One vector is turned by the same rotation once a step. Each row is the vector after some number of steps, and that number follows the row.
The counts run from 0 to 1123.
 -4  -8  16  20   0  63  24 -38  36  26  14 -15  21 -14  -8   1 -16  14  -9 -12  11  21  32  14  41   0   8 -47 -70  17  10 -32   4   6   4  19  25  55   3  20 -11 -24  24  10  36   4  42  55  27 -28  22  -3  19 -20 -15   0  14  15  21   9   6  27 -22  23  18 -22 -15 -44  10 | 119
 -9  13  12  41 -18  62 -16 -17  -3  22   5 -10  18   9   3  13  41  24  12   9 -42  -9  31  13   6   2   9 -70 -59  11   3 -29   5  19  12 -20  35  34   7  -8 -10 -36   9   8  41 -35   7  34   9 -37  37  22   6 -55  29 -10  29 -32  16   5 -48  -2 -29 -17 -11 -20 -41 -27  18 | 190
-37  14  -5  24   3  24  60 -11  35  22  20   0   5  12  13 -15  14  -3  19  -7   8   2  48  24  23  13 -32 -76 -51  16  -5 -22 -12  -6   3 -25  30  25   2  23 -31 -42  30 -23  37  -8  20  36  15 -20  31  20  39 -14   7  -7  39  24  -6  22 -33  13  -9  -4 -16 -25 -37 -40  19 | 35
-29 -17 -15  41 -41  37  -5 -32  33  20  15  19 -11 -26 -15   2   4  32 -21 -21  29   6  31  10  40   4 -11 -55 -33  25  -6 -32   6 -11  10  -5  42  10   7  10 -20 -14  41  28  27 -22  25  51  18 -25  26 -11   1 -33 -24  -4  31 -24   7  33 -25  -4 -45  23   7 -31 -33 -18  48 | 811
 -9   2  30   8   2  35  24   1   6  31  31 -11  34   1  15  -3   5   8  20 -19 -16  -7  16  37  28  13  -4 -52 -62   9  10   6  -1  16 -24  -2  43  35  24  43  -2 -45  11   7  36 -39  -8  46  24 -12  59 -10  30 -21   8 -11  16  -5  14  18 -11  -2 -42   1  24 -43 -34 -61   4 | 553
-12   6  39  28  -3  51 -10 -24  34  32  -1  -5  42   8   3 -17  24  16  15   3  -1   3  13  27  20   8  11 -60 -51  17 -17  12  21  20  -3   2  11  26  15  29  -7 -45  15 -22  58  -9  23  48  25 -14  53   6  27 -46  17  -8  15 -10  -2  11 -27   6 -30  -3  -2 -29 -36 -72  -5 | 558
 -5  31   4  -4 -24  22  14  -5 -11   4  38  -9  24 -38 -17  24  14  20  -5 -35 -15 -10  49  36  29 -10 -17 -58 -44  16  16 -26  -9   7 -25 -10  32  18  11  51  -3 -48  30   2  38 -31  16  34  21 -24  45  -1   9  -6  -9 -10  23 -46  24  23 -36   2 -47  10   9 -27 -37 -21  29 | 897
-27  22  17  22 -11  66  -5 -13  15  48  31 -13  35   6  -2   4  23  20  15  16   2  12  30  37   5   6 -11 -52 -55   8   6 -19   8  30  24  11  37  39  11  14   2 -45  -6  -4  33 -27  -1  56  31 -22  40  29  27 -53   1 -15  24 -13 -18  15 -29  -9 -31  -7   3 -25 -39 -60   5 | 327
 -3   7   4  29 -47  64 -15 -24  16  21 -15  -7  10  18  -4  -7  39   5 -14   5 -25  12  29   0  23  -6  16 -47 -63   3  22 -25  20  12  10 -21  27  53   9   4   3 -27  16   7  38  -9   9  27  18 -52  54  23   1 -38   7  -7  29 -16  21   5 -44   7 -15 -20  -8 -19 -31 -56  20 | 763
 -5  11 -13  24 -14  35  30 -26  15   8  34  16  12 -19  -4  30  -9  25 -34   4   8   3  42  30  31  -6 -31 -59 -24   6  21 -21   5   4 -11  -8  23  39  -1  36  -8 -37  27   8  25  -8  43  59  33 -31  36   9  22 -23  -2   0  28  -1   0  45 -18   6  -6  22 -31 -20 -25 -22  41 | 44
-52  21 -22  63 -17  51  23 -29  29  10  21  -5  -3 -12  14  -5  15  20  20   2 -31 -21  25  12  45  -1  -2 -49 -47  -2 -16 -14  47  -8  -2   4  46  19   0  10 -27 -24   6  14   3 -32  41  31  15 -17  53  13  22 -38  29 -15  26   2 -14  18 -25  31 -45  -3   4   1 -48 -24  26 | 881
-35 -20   4  48 -19  46  22 -32  12  36   5   5  20  23  11 -19  17  19  31  20 -17 -18  28   8  21   3  -4 -65 -46 -30 -25   1   7   0  10 -30  23   4 -23  26 -26 -44  -8  21  38 -36 -10  50  17   0  49  -6  26 -40  32 -20   0  -3  14  20 -25  12 -15  -2 -23 -10 -49 -31  -9 | 1000
  4   8   5  18  -1  47  12  -9   8   7   6  -4  20 -16 -13  30   8  10 -13   6 -18   3  34  25   2  13  -7 -85 -43  -7   8 -46  18  17  -4  -5  31  32  26  19 -21 -44   1 -20  47 -23  21  35  19 -36  38  21   6 -39  26  -6  27 -18  42  37 -38  -7  -8 -41  15  -6 -20 -24  47 | 403
 -7  -5  21  12 -15  32  10 -16  19  27 -17  -8  26   0   5 -34  29  -7   8 -15  -9 -10  20   8  56  21  12 -50 -63   7 -16   6  -1  -1 -31 -33  25  12  10  37 -15 -28  24   1  57 -25   3  18  19 -20  61 -15  22 -33  15  -3  16  -7  38   0 -36  -2 -47   7  16 -35 -23 -56   4 | 422
-18  32  19  27  -9  53  15 -19  13  13   3 -26  30  -7  11  17   0   3  -5  13 -39  -1  38  13  22  -9  13 -56 -51  -4   7 -37  48   6   1  28  32  47  14  14 -14 -31  -8   8  28 -15  40  47  18 -28  46  18  -8 -31  19 -15  -6 -11  24  18 -29  25 -11 -34  12   0 -28 -39  23 | 975
-21  -7  13  49 -40  52 -13 -20  16  31 -12  10  17   5   2 -21  12  -5   2 -11   5 -21  47  -1  39   7  21 -40 -65  19  -6  -7  18  -4   2 -19  38  34   6   1  13 -24  42  11  44 -10  21  42  11 -23  43   8  -3 -28 -15 -14  16 -28  10   4 -31 -10 -25 -15  21 -41 -25 -49  11 | 414
 -7 -26  14  32 -19  72  -6 -43   3  23  20   0   3   5  -1   8   1  27  18  24 -11   7  11  19  50  -1   0 -27 -48  -8  15 -25  12  18  16 -15  32  46   8  30  -4 -18  -2  67  37 -18   7  58  34 -18  50 -18  -2 -42   3 -17  -6 -10  19  18 -15   6 -40  12 -12 -29 -48 -41   0 | 992
-45  31  -4  17  -8  26  54 -15  28  14  16 -11  19  -4   5  -8   1  10   2  25 -32  -2  19  29  28  -6 -17 -79 -23 -20 -28 -24  25   3 -27   2  36  11   7  40 -44 -40 -10 -15  25 -25   9  50   5  -9  51   0  24 -26  20 -10  19  -3  10  29 -31  19 -19 -25  -1  -3 -32 -36  12 | 1013
-34  -7 -30  22 -48  48  27 -42  32  23   3  -2 -16  -7  -7 -14  14   7  -5   0   0  13  32   1  36  -5   2 -50 -55  -3   5 -46  -9 -19   4 -33  46  19  -6  27 -17 -16  13  34  31 -18  -8  32  18 -23  35  -6  11 -24 -41  -3  45  -5  24   8 -17  27 -38  26  -4 -24 -34 -20  17 | 593
-26   0   8  31  -3  43  41 -15   1  -3  23 -15  15 -41   1  22  -5  25  14  -2 -30   7  -5  23  70  -5   4 -47 -33  13   0 -21  32  -4 -30  -5  18   6  32  38 -38 -16   7  20  40 -20  33  41  30 -23  41 -32  -6 -28  22  11  -2  -1  41  12 -15   1 -42 -15  21 -13 -25 -34  35 | 928
-21  16  -2  32 -37  44 -14 -26   8  20  33   6   8  -5   4  10  22  28  29  -2 -18 -23  32  30  28  -2  -7 -36 -61  17  16 -12  19  14   2   5  44  36   8  13  15 -34  14  36   9 -38  24  45  31 -23  54  18  10 -43  11 -19   2 -38 -12  10 -35  18 -47   5   8 -25 -35 -36  11 | 544
-19   5 -10  25  -1  29  32 -30  30  14  47   8  -2 -29  -6  -4  11  24  17 -28   4   6  22  15  44  15 -17 -59 -39  34   5 -16 -10  -6 -14 -24  26  13  -4  28 -32 -46  48  24  38 -23  30  27  32 -13  34  -7  31 -21   2   0  29  -3 -14  19 -15   9 -42  52  -3 -32 -39 -22  18 | 31
-38  -4   0  25   1  58  14 -45  35  15  22 -12   9 -17 -13  15 -14  41   0   4   3  18  28  -5  28  -5  -9 -75 -26 -16 -23 -48  13 -12  10   9  11  19  -7  31 -70 -32   3  31  45  -5  18  47   6 -13  22 -26  10 -46  -7  -5  18 -13  25  24  -7  18 -21  21 -12   4 -42  -6  13 | 518
 -6 -16  24  32 -14  39  40 -14  23  15 -15   2  15 -24  16 -11   0  -4  -2  -2  -7   1   8  25  76   3  17 -59 -41  37  -7  -7  17 -14 -26 -26  25  15  35  25 -11   3  38   0  43  -9  29  35  23 -32  46 -24   2  -7   1  13  11  16  31  32 -23 -15 -32 -23  29 -44 -14 -55  47 | 354
 -6 -24  16  34  -7  61  -7 -26   2  22  21   0  10 -32 -11  15   2  45  13  -8  -9   9  -3   8  60   2  12 -40 -37  -3  -6 -24  -4   1   6  -6   8   5   4  28 -28 -27  20  52  49 -22  22  50  11 -14  45 -34   8 -53   3  -5  -6 -28  32  19 -13  -4 -51  16  -5 -15 -51 -27   9 | 642
 -7  31   3  -6 -16  35  14   7   2  37  37 -24  10 -19  -5   7  15  26   3  -5 -24  15  17  42  22  -3 -13 -48 -49  27  17 -24   1  12 -12  11  39  11  21  42  -6 -38  11   9  25 -35  15  12  30 -19  52  -1  24 -23   5 -19  36 -21   1  12 -27  -6 -63   3  28 -49 -23 -49  21 | 323
-15   2  35  12  10  36  18 -17  10  36  13  -5  26   9   2   3  17   6   3 -11  -2  -4  59  14  -8  18  -8 -84 -61 -13  -5 -18 -15  25   7 -20  26  30  -4  37 -11 -57  11 -25  61 -20   8  53   5 -21  33   5  12 -24  -1  -8  13  -9  25  31 -39 -11  -9 -19 -13  -9 -27 -27   4 | 334
 -6  19 -10  -9 -26  49  32 -18  26  19  30 -29   6 -16 -10  23  11  17   1  -5 -11  30  19  43  53 -20 -23 -38 -33  31  26 -42  10   6 -12 -13  29  40  26  39 -14 -13  13  14  18   0  32  26  26 -44  40  18  26 -11  -7   2  34   3   4  14 -21  14 -37  22   7 -38 -34 -59  39 | 891
 -7 -20   9  33  14  57   9 -25  26  25  -6  -9  23   0   4 -15   8  12  11   5 -22  13  -1   2  33  22   1 -78 -34 -23 -25 -15  12   0  -9 -16  10 -13   4  21 -64 -38   1   1  55 -33   4  30  -7 -24  46 -10  22 -47  35 -11  34   3  39  12 -24  -3 -33 -19  -7  -7 -32 -20  18 | 297
-28  19 -19  49 -35  43  23 -30  14   2  11  20   8 -12   3  23   8  15   0  10 -31 -27  29  25  41  -4 -11 -36 -47   7  32 -11  32 -10 -10   6  54  33   5  21  10 -35  21  29   0 -36  24  34  35 -25  63  12   5 -31  17 -17   9 -14  -1  23 -46  33 -35  -1  -1 -18 -27 -22  26 | 1111
-17   7   1   7 -24  45  32 -20  -9  18  21   9  15 -18  -3  18  -6  19   8  32 -12  -3  21  44  62 -22  -9 -23 -35  -2  32 -20  27  14 -14  -5  31  33  20  60   0 -18   4  46  16 -15  27  61  39 -20  70  -9  15 -15  -2 -12  -4 -17  12  34  -8  12 -33  13  -7 -35 -34 -43  22 | 493
-27   7 -19  22 -51  44  -1 -35   4  20  -3  29  -3 -12 -15   2  17  36  -6  25   8 -10  31  30  45 -12  -6 -46  -9 -11   1  -6   9   0   1 -31  35   6  -4  38 -11 -29  13  31  31 -26  12  72  29 -22  49  -6  12 -40   0 -12  16 -32   7  31 -32   2 -25  12 -45 -14 -47 -31  40 | 718
  3   0  -3  15 -43  62 -12 -30   1  34  -7  -7  14 -16 -16  -4  23  41 -18  24  -1  20   1  21  48 -15  -1 -19 -23   0   4 -24  11  15  -4 -27  20   7   8  54 -10 -20   9  35  39 -18   7  41  26 -25  67 -11  14 -38   7  -9  18 -32  21  -1 -25  12 -39  16 -21 -29 -40 -41  19 | 144
-12  18  25  -4  -2  36  37 -11  30  13   3 -25  28 -21  -2  -9  -5  11   6   9  -4  24   5  43  66 -11  17 -51 -26  15  -5 -19  23  12 -39  -3  17   9  31  61 -32 -19  19 -20  48   1  30  36  23 -14  48 -18  26 -13   9   3   6   4  26  12  -6   5 -32 -12  14 -33 -17 -62  23 | 217
-37   3  12  40 -10  49  19 -34  16  20   2 -15  12  -5  10   0  17   9  16  -3 -11  -1  19  -5  40   8   7 -90 -39 -23 -40 -35  21   9  15 -14  14  -8  -5   6 -58 -33   2   1  58 -12   8  51   5 -12  33 -17   8 -45  14  -6   9  -8  31  26 -29   3 -11 -17 -21  11 -46 -16   6 | 296
-17 -17 -11  14 -41  34   0 -20  24  22  -3  21  -7 -15 -13 -14  24  15 -13  -4  23   9  13  21  56   0  -2 -48 -24  15 -10 -10 -14 -16 -21 -47  27  -8  18  40 -29 -19  47  27  50 -26  -7  43  17 -19  53 -15  12 -22 -10 -11  34 -22  34  16 -36 -14 -55  12  -8 -50 -21 -45  49 | 367
